In the rows, zero is written as 128.
The rows of M fall into 3 groups, and each row is roughly a mix of its group's hidden directions.
M:
[[124 124  82  80 137 106 126 120 154 159 111 125 135]
 [ 92 108 119 154 114 118 150  99 151 154 169 137 125]
 [146  93 151 118 154 157 116  99 161 102 149 140 130]
 [127 160 128 126 101  83 140 161 110 154 119 115 101]
 [108 156 111 106 115 108 121 179 115 150  96 134 118]
 [169 108 104 111 115 140 118 102 104  95 155 144 109]
 [146 129 132  73 110 151 115 108 152 109 110  98 116]
 [118 154 123 158 163  91 147 119  83 122 123 117 121]
 [129 136 150 110 128 131 123 162  79 100  92 114 144]
 [113 147 151 125 133 120 122 168  74  98 126 117 141]
 [140 123  88  96 138 133 145 104 136 183 142 132 125]
 [119 122  99 124 133 128 105 101 162 153 175 135 154]
 [143 109 100 142 127 126 113 111 178 155 167 134 138]
 [135 120 132 153 123 102 131 120  85  90 145 170 142]
 [118 152 122 177 151  90 135 112 142 146 159 140 130]
 [163 102 113 153 116 141 137 119 176 156 153 122 132]
 [169 104 114 150 150 116 105  94 118 122 128 169 126]
 [120 113 111 132 109  93 157 129  95 105  99 114 165]
 [150 141 131  73  98 147 100 127 116 106 113 109 125]
 [120 135 135 124 146 148  94 126 164 146 172 132  92]
 [102 124 119 166 152  93 162 146 150 149 132 125 105]
 [143 118 117  79 112 156 154 115 135 144 116 118  87]
 [ 80 127  88 152 134 101 141 156 143 147 124 142 135]
 [162 137 121 109  88 140 100 122 166  95 124 123 142]
 [109 151 163 178 132 106 131 133 106  93 129 131 139]
 [157 144 171 156 124 123 117 140  99  85 135 112 127]
 [109 128  81  82 140 104 126 116 142 160 118 133 142]
 [161 130 151 132 121 172 118 130 130 115 166 167 116]
 [148  95 119 138 116 135 147 109 158 143 100 156  87]
 [125 152 139 178 132 144 109  92 124 139 106 164 121]
 [166 119 122  92 150 160 103 137 151 140 152 104 113]
 [119 105  77 165 156 140 154 114 117 116 145 142 126]
 [115 166 142 152 115 101 136 154 105 162  97 117 143]
 [122 142 163 113 131 159 129 135  73 107 103 128 115]
 [176 123 143 129  88 114 132 124 153 108 141  91 125]
 [149 120 134  83 106 156 159 134 109 124 106 106  99]
 [109 149 129 112  98  78 130 159 112 157 133 125 109]
 [119 124  89  76 135 141 125 123 152 167 121 116 142]
 [132 147 115  75 131 127 158 134 123 144  98 101  99]
 [159 120  97  84 127 145 116 147 122  94 125 131  96]
 [ 82 146 129 131 139  98 145 149 156 154 107 100 139]
 [111 121  95 131 141 125 120  94 138 130 154  81  94]
 [109 154 155 166 114 124 138 127 129 162  99 107 161]
 [112 142 145 138 184 147 146 126 137 140  98 131  92]
 [137 120 165  84  92 139 105 142 156 148 135 138 121]
 [ 86 162 115 154 130 118 130 118 150 149  94  98 140]
 [123 133 146  97  96  98 124 137 173 130 133  98 102]
 [131 104 148 117 141 150 111 150 180 161 153 128 123]
 [158 111 138 115 140 170 127 141 110 117 148 170  98]
 [147 122  84  93 140 116 122 128 143 170 129 117 159]
 [117 135  90  82 152 119 103 134 127 160 127 124 159]
 [165  76 120 139 119 149 101 142 136 136 136 159 114]
 [ 78 110 145 110 123 118 116 145 142 145 154  86 117]
 [145 102 143 127 140 129  88 108 160 157 154  94 125]
 [118 140 148 146 141 107 133 161  70 108 115 144 117]
 [ 88 152 136 135 148 101 133 140 170 164 118 113 121]
 [114 138 124 146 125 137 135 139  87  92 130 184 128]
 [171 105 128 138 125 156 131  98 134 152 142 152  90]
 [157 168 155 145 123 148 123 108 168 145 154 121 119]
 [127 119 120 186 136  83 132 150 127 131 138 149 148]
 [132 143 121  96 126 145 153 100 166 147  99 104 101]
 [104 158 138 142 135  96 123 131 152 155 100  96 159]
 [181 117 170  94 119 144 117 130 119 116 132 113 111]
 [158 132 107 101 154 129 125 160 115 105 119 146  81]
 [133  99  98  83 101 129 161 117 140 141 118 132  98]
 [148  78 133  94 126 152 115 140 111 115 164 133 109]
 [170 103 139 119 115 156 115 122 111 105 162 162 117]
 [114 153 145 120 144 110 128 157  71 109 102 126 137]
 [173 122 128  86 129 122 114 139  98  92 136 118 105]
 [142 116  96 122 123 123 123 102 186 154 156 121 135]
 [ 92 140 159 143 138 119 149 135 105 183 119 127 120]
 [163 118 105  95 142 164 116 125 103  92 127 139 108]
 [ 94 131 127 120 176 155 131 125  97 149 115 158 112]
 [144 155 112 118 105 113 132 171  85 138  99 112 119]
 [175 138 139 137 122 129 109 111  96  95 153 159 139]
 [ 80 161 143 110 134 131 111 138 127 100 116 101 159]
 [133 124 115 118 106 162 111 121 137 118 139 188 100]
 [118 128 148 194 120 105 136 122 137 105 151 144 128]
 [123 125 157 140 141 113 190 154  98 126 114 128 128]
 [146 133  97 125 104 113  86  99 127 107 121 167 145]
 [121 126 114 147 115 113 122 116  90  83 154 169 131]
 [113 112 117 132 121 106 151 143  78  94 116 113 161]
 [123 137 116 153 114 109 125 113  88  82 147 163 140]
 [119 112 131 132 156 165 117 100 182 108 126 143 136]
 [128 153 147 118 160 129  96 163  85 118 102 124 134]
 [ 81 149 126 160 125 122 120 112 154 147 117 143 168]
 [ 88 167 131 121 143 115 127 134 147 122 102  95 164]
 [112 129  80  93 142 112 130 117 147 171 131 129 150]
 [134 154 176 159 129 139 130 148 104  93 132 108 112]
 [128 110  93 129 125 128 134 104 171 165 166 140 120]
 [ 92 133 144 137 137  85 157 144 144 152 111  96 143]
 [138 149 129 146 105 123 119 112 100 103 113 188 137]
 [140 129 141 109 121 145 132 128 176 158 143  77 122]
 [118 128 164 116 136 149  96 142 164 175 119 133 116]
 [139 155 145 127 118 188 111 133 161 139 152 130 116]
 [124 137 104 127  81 121 150 160 108 168 128 124 105]
 [155 118 118 117 112 162 105 122  82  89 140 140 135]
 [145 102  82 134 152 121 152 123  93 103 107 114 142]
 [142 121 111  87 116 172  99 106 115  95 126 131 143]
 [135 136  92 107 147 126 151 108 139 186 118 123 145]
 [170 120 155  92  89 127 113 132 143 111 135 100 122]
 [132 160 137 126 145 172 137 135 164 152 136 132  88]
 [116 142 151 187 139 108 117 140 111 109 143 136 159]
 [108 141 134 183 164 117 159 108 112 147 126 130 126]
 [133 103  94 165 151 114 158 142  90 128 148 138 127]
 [ 91 104 119 124 164 147 131 150 103 156 126 165 133]
 [160  95 135 120 160 156 114 133 164  91 126 139 133]
 [127 138 111 165 115 120 136  95  97  91 141 165 122]
 [110 122  90  76 121 129 147 113 158 156 116 121 117]
 [153 112 141 107  95 161 153  99 129 117  94 109 141]
 [137 157 156 132 100 114 118 163 115 152  93 114 155]
 [141  99 123 129 141 110 168 130  81 120  90 122 134]
 [108 136 159 188 139 140 111 128 121 116 132 142 161]
 [104 150 106 114 136  78 147 104 104 134 127 132 161]
 [109 130  69 159 141 129 162 122 133 124 130 126 100]
 [167 105 101  89 110 145 127 118 118 105 144 148 101]
 [115 140 141 143 158 115 125 126 182 172 133 122 111]
 [121 102  89 100 123 150 128 134 168 142 125  88 127]
 [ 94 104 121 135 145 154 121  80 140 125 155 152 150]
 [107 141 138 127 136  98 142 129 175 168 118  92 125]
 [120  98 133 102 131 133 143 140 170 168 119  92 113]
 [116 130 162 151 116 132 147 158 107  93 119 130  83]
 [100 109 138 147 115  98 129 124  76 109 112 116 156]
 [108 142 106 169 129 120 165 105 123 156 147 139  96]
 [ 99 123 126 125 184 133 136 126  89 140 131 157 107]
 [ 73 136 130 134 143 112 160 145 142 154 107 105 112]
 [163 147 159 100 124 121 105 126 125  93 105  91 134]
 [ 78 133 130 156 132 129 126  99 162 137 121 122 166]
 [143 133  95 149 114 159 149 129 142 149 137 167  91]
 [141 143 135 125 156 153  80 114 151 150 152 103 107]
 [133 115 140 102 121 166 141 159 166 149 135  91 135]
 [115 121 114  81 115 147 166 108 117 146 106 134  96]
 [126 111 122 127 131  98 129 140  78 109  90 138 164]
 [188 117 144 134 113 109 133 121 135  96 149 101 120]
 [113 131  85 100 137 116 137 114 136 171 145 123 166]
 [157  94 120  93 136 123 136 149  97 112 152 121  92]]

Here is one row of each group, with its name. Which group are the others in?
[152 141 141 163 106 135 152 105  95 103 119 165 137] => (64)
[ 80 124  95 153 159 144 154 115 118 149 128 144 117] => (124)
[142 131 102  87 140 148 132 113 149 173 103 109 143] => (4)

[ 94 154 121 152 143 103 126 146 130 132 154 110 177] => (4)
[150 110 109 106 149 178 124 107 135  88 120 119 115] => (124)
[132 106 102 111 126  82 139 117  85 110 101 111 137] => (64)
[120 114 112 106 153 162 135 148 163 149 142  92 102] => (64)
[143 136  83  98 147 136 123 148 121  95 114 138  89] => (124)
[ 82 164 115  93 145 105 122 109 133 128 104 119 148] => (4)
[105 166 143 136 147 133 114 136 126 125 122  96 183] => (4)
[110 139 144 170 153 122  97 117 101 125 151 163 145] => (4)
[157 121 166 181 122 129 115 143 116  95 137 134 120] => (4)
[147  93 173 124 170 122 139 116 134 115 150 114 107] => (124)
[135 124  83  88 142 115 118 108 151 169 125 130 147] => (4)
